[[128 127 127 124]
 [125 149 134 118]
 [128 129 128 127]]
|
[[149 134]
 [129 128]]

[[139 126 122]
 [123 123 129]
 [107 137 139]
 [124 135 131]
 [120 135 132]]
|
[[123 129]
 [137 139]]

[[121 144 137 103 149]
 [121 130 117 115 144]
 [121 130 117 126 144]
 [121 130 109 115 144]]
|
[[130 117]
 [130 117]]

[[135 114 129 136 122]
 [132 102 131 126 118]
 [141 128 136 130 129]]
|
[[102 131]
 [128 136]]

[[129 128 128]
 [106 100 120]
 [142 110 120]
 [113 143 112]]
|
[[100 120]
 [110 120]]

[[145 130 128 135]
 [113 123 118 131]
 [125 116 125 127]
 [117 128 138 154]]
|
[[123 118]
 [116 125]]

[[143 124 142 147 144]
 [146 124 142 149 148]
 [144 124 142 148 144]
 [144 124 142 148 145]
 [145 124 142 149 146]]
|
[[124 142]
 [124 142]]
---
[[152 125 118 111 140]
 [138 128 132 120 139]
 [152 126 119 114 140]
 [134 131 137 125 138]
 [153 121 118 107 140]]
|
[[138 128 132]
 [152 126 119]]

[[127 118 106 113 119]
 [122 124 117 142 124]
 [134 128 129 122 128]
 [116 118 119 132 118]]
|
[[122 124 117]
 [134 128 129]]

[[138 140 137 127]
 [ 99 143 122 125]
 [127 131 136 124]
 [129 113 149 125]]
|
[[ 99 143 122]
 [127 131 136]]

[[152 134 129 128 133]
 [128 136 127 128 128]
 [130 130 127 128 127]
 [132 136 130 128 130]
 [131 133 121 128 130]]
|
[[128 136 127]
 [130 130 127]]

[[131 147 130 138]
 [143 128 127 139]
 [151 133 150 124]
 [140 127 135 140]]
|
[[143 128 127]
 [151 133 150]]

[[114 115 119]
 [106 130 135]
 [137 142 125]
 [116 151 117]]
|
[[106 130 135]
 [137 142 125]]
---
[[157 139 124 112 119 126 145 124 126 139 110 127]
 [109 115 136 129 141 153 113 139 137 103 133 127]
 [130 128 106 137 142 114 127 117 116 111 119 127]]
|
[[127 119 111 116 117 127 114 142 137 106 128 130]
 [127 133 103 137 139 113 153 141 129 136 115 109]
 [127 110 139 126 124 145 126 119 112 124 139 157]]

[[138 127 126 128 133 124 139 136 135 114 100]
 [129 125 143 132 119 118 132 126 149 137 113]]
|
[[113 137 149 126 132 118 119 132 143 125 129]
 [100 114 135 136 139 124 133 128 126 127 138]]

[[150 146 129 148]
 [125 108 140  99]
 [100 111 125 138]
 [141 134 106 136]
 [157 135 105 120]
 [148 127 133 148]
 [116 119 147 118]
 [104 135 126 122]
 [110 126 122 126]
 [112 110 121 128]]
|
[[128 121 110 112]
 [126 122 126 110]
 [122 126 135 104]
 [118 147 119 116]
 [148 133 127 148]
 [120 105 135 157]
 [136 106 134 141]
 [138 125 111 100]
 [ 99 140 108 125]
 [148 129 146 150]]

[[125 146 128 141 142 130 145 131]
 [118 130 136 141 141 129 127 152]
 [136 118 122 129 140 133 125 135]
 [128 129 132 149 140 136 129 139]
 [124 127 133 142 137 133 127 138]
 [148 109 124 135 128 140 118 124]]
|
[[124 118 140 128 135 124 109 148]
 [138 127 133 137 142 133 127 124]
 [139 129 136 140 149 132 129 128]
 [135 125 133 140 129 122 118 136]
 [152 127 129 141 141 136 130 118]
 [131 145 130 142 141 128 146 125]]

[[147 139 123 142 141 140 146 110 141]
 [151 145 127 135 138 137 141 115 137]
 [157 144 116 146 144 146 151 106 142]
 [130 135 134 117 129 123 121 129 131]
 [132 134 126 113 124 126 116 120 134]
 [130 130 134 133 129 128 131 131 125]]
|
[[125 131 131 128 129 133 134 130 130]
 [134 120 116 126 124 113 126 134 132]
 [131 129 121 123 129 117 134 135 130]
 [142 106 151 146 144 146 116 144 157]
 [137 115 141 137 138 135 127 145 151]
 [141 110 146 140 141 142 123 139 147]]

[[135 107 124 125 119]
 [128 129 143 127 130]]
|
[[130 127 143 129 128]
 [119 125 124 107 135]]

[[107 111 137 124]
 [119 129 156 119]
 [107 106 132 125]]
|
[[125 132 106 107]
 [119 156 129 119]
 [124 137 111 107]]

[[141 137 117 111 122 105 107 133]
 [103 108 136 130 131 135 137 114]
 [131 132 119 126 121 110 117 133]]
|
[[133 117 110 121 126 119 132 131]
 [114 137 135 131 130 136 108 103]
 [133 107 105 122 111 117 137 141]]
---
[[126 118 142 133 103]
 [139 136 119 136 108]
 [118 115 126 121 112]
 [130 134 129 114 135]
 [123 130 139 111 125]]
|
[[118 142]
 [136 119]]

[[122 125 114 119]
 [146 133 156 146]
 [123 125 119 123]
 [140 132 151 142]]
|
[[125 114]
 [133 156]]

[[126 124 132]
 [139 143 103]
 [139 109 128]
 [137 127 116]
 [112 144 133]]
|
[[124 132]
 [143 103]]

[[113 148 139 116]
 [155 123 121 137]]
|
[[148 139]
 [123 121]]

[[138 127 126 100]
 [139 122 133 101]
 [133 107 148 142]
 [140 114 138 105]]
|
[[127 126]
 [122 133]]

[[149 151 132 123]
 [107 110 153 141]]
|
[[151 132]
 [110 153]]

[[129 130 136 123 135]
 [130 127 132 124 138]
 [117 134 133 133 144]
 [112 133 112 134 105]
 [137 126 136 122 143]]
|
[[130 136]
 [127 132]]
---
[[127 128 142 131 128 134 130 133 142 138 130 131]
 [131 133 106 144 134 146 129 139 135 137 128 151]]
|
[[131 133 106 144 134 146 129 139 135 137 128 151]
 [127 128 142 131 128 134 130 133 142 138 130 131]]

[[120 134 138 142 127 129 143 133 112 111 130 119 118]
 [122 113 146 133 126 127 101 144 138 121 120 125 129]
 [135 129 120 136 131 122 134 115 125 126 129 116 133]]
|
[[135 129 120 136 131 122 134 115 125 126 129 116 133]
 [122 113 146 133 126 127 101 144 138 121 120 125 129]
 [120 134 138 142 127 129 143 133 112 111 130 119 118]]

[[119 147 113 109 106 112 129 119 127 130 138 110]
 [121 134 119 118 125 127 131 139 120 123 128 127]
 [124 143 125 130 143 129 134 116 124 124 132 116]]
|
[[124 143 125 130 143 129 134 116 124 124 132 116]
 [121 134 119 118 125 127 131 139 120 123 128 127]
 [119 147 113 109 106 112 129 119 127 130 138 110]]

[[122 131 126 127 131 125 134 126 129 132]
 [147 135 158 142 120 147 123 144 144 100]]
|
[[147 135 158 142 120 147 123 144 144 100]
 [122 131 126 127 131 125 134 126 129 132]]

[[129 120 141 153 140 138 117 131 131 151]
 [133 127 133 123 113 118 137 136 142 131]]
|
[[133 127 133 123 113 118 137 136 142 131]
 [129 120 141 153 140 138 117 131 131 151]]

[[106 120 152]
 [145 124 136]]
|
[[145 124 136]
 [106 120 152]]
---
[[108 112 155 118]
 [110 142 121 135]
 [116 124 128 146]
 [111 126 132 140]
 [135 113 107 130]
 [124 114 128 131]]
|
[[110 142 121 135]
 [111 126 132 140]
 [124 114 128 131]]

[[112 124 126 123]
 [105 128 131 143]
 [118 131 134 145]
 [106 125 121 131]
 [ 98 125 131 135]]
|
[[105 128 131 143]
 [106 125 121 131]]

[[114 126 136]
 [104 116 136]
 [138 140 127]
 [141 135 125]
 [130 143 110]
 [110 118 142]
 [131 142 109]
 [131 127 129]
 [125 139 115]
 [110 115 123]]
|
[[104 116 136]
 [141 135 125]
 [110 118 142]
 [131 127 129]
 [110 115 123]]

[[123 116 125 119 153 115 136 121 131 124]
 [123 116 126 121 152 117 137 120 130 124]
 [123 116 126 121 151 118 138 120 128 124]
 [123 115 125 117 153 114 135 121 132 123]
 [123 116 126 120 152 116 137 120 130 124]
 [123 115 125 117 154 114 135 121 132 123]]
|
[[123 116 126 121 152 117 137 120 130 124]
 [123 115 125 117 153 114 135 121 132 123]
 [123 115 125 117 154 114 135 121 132 123]]

[[135 129 117 143 126 144 117 137 124 109]
 [142 133 123 127 113 128 136 115 119 119]
 [120 126 135 125 140 123 123 145 135 135]
 [118 115 111 122 130 135 127 125 133 137]
 [119 127 138 124 151 130 131 142 140 129]
 [138 127 113 149 123 142 117 137 129 110]]
|
[[142 133 123 127 113 128 136 115 119 119]
 [118 115 111 122 130 135 127 125 133 137]
 [138 127 113 149 123 142 117 137 129 110]]

[[123 138 135 110]
 [144 102 115 117]
 [145 100 114 118]
 [117 149 138 140]]
|
[[144 102 115 117]
 [117 149 138 140]]

[[128 130 128 110 144 127 127 133]
 [110 100 109 142 156 119 136 117]
 [130 125 126 126 132 127 126 122]
 [135 106 132  99 125 133 121 129]]
|
[[110 100 109 142 156 119 136 117]
 [135 106 132  99 125 133 121 129]]
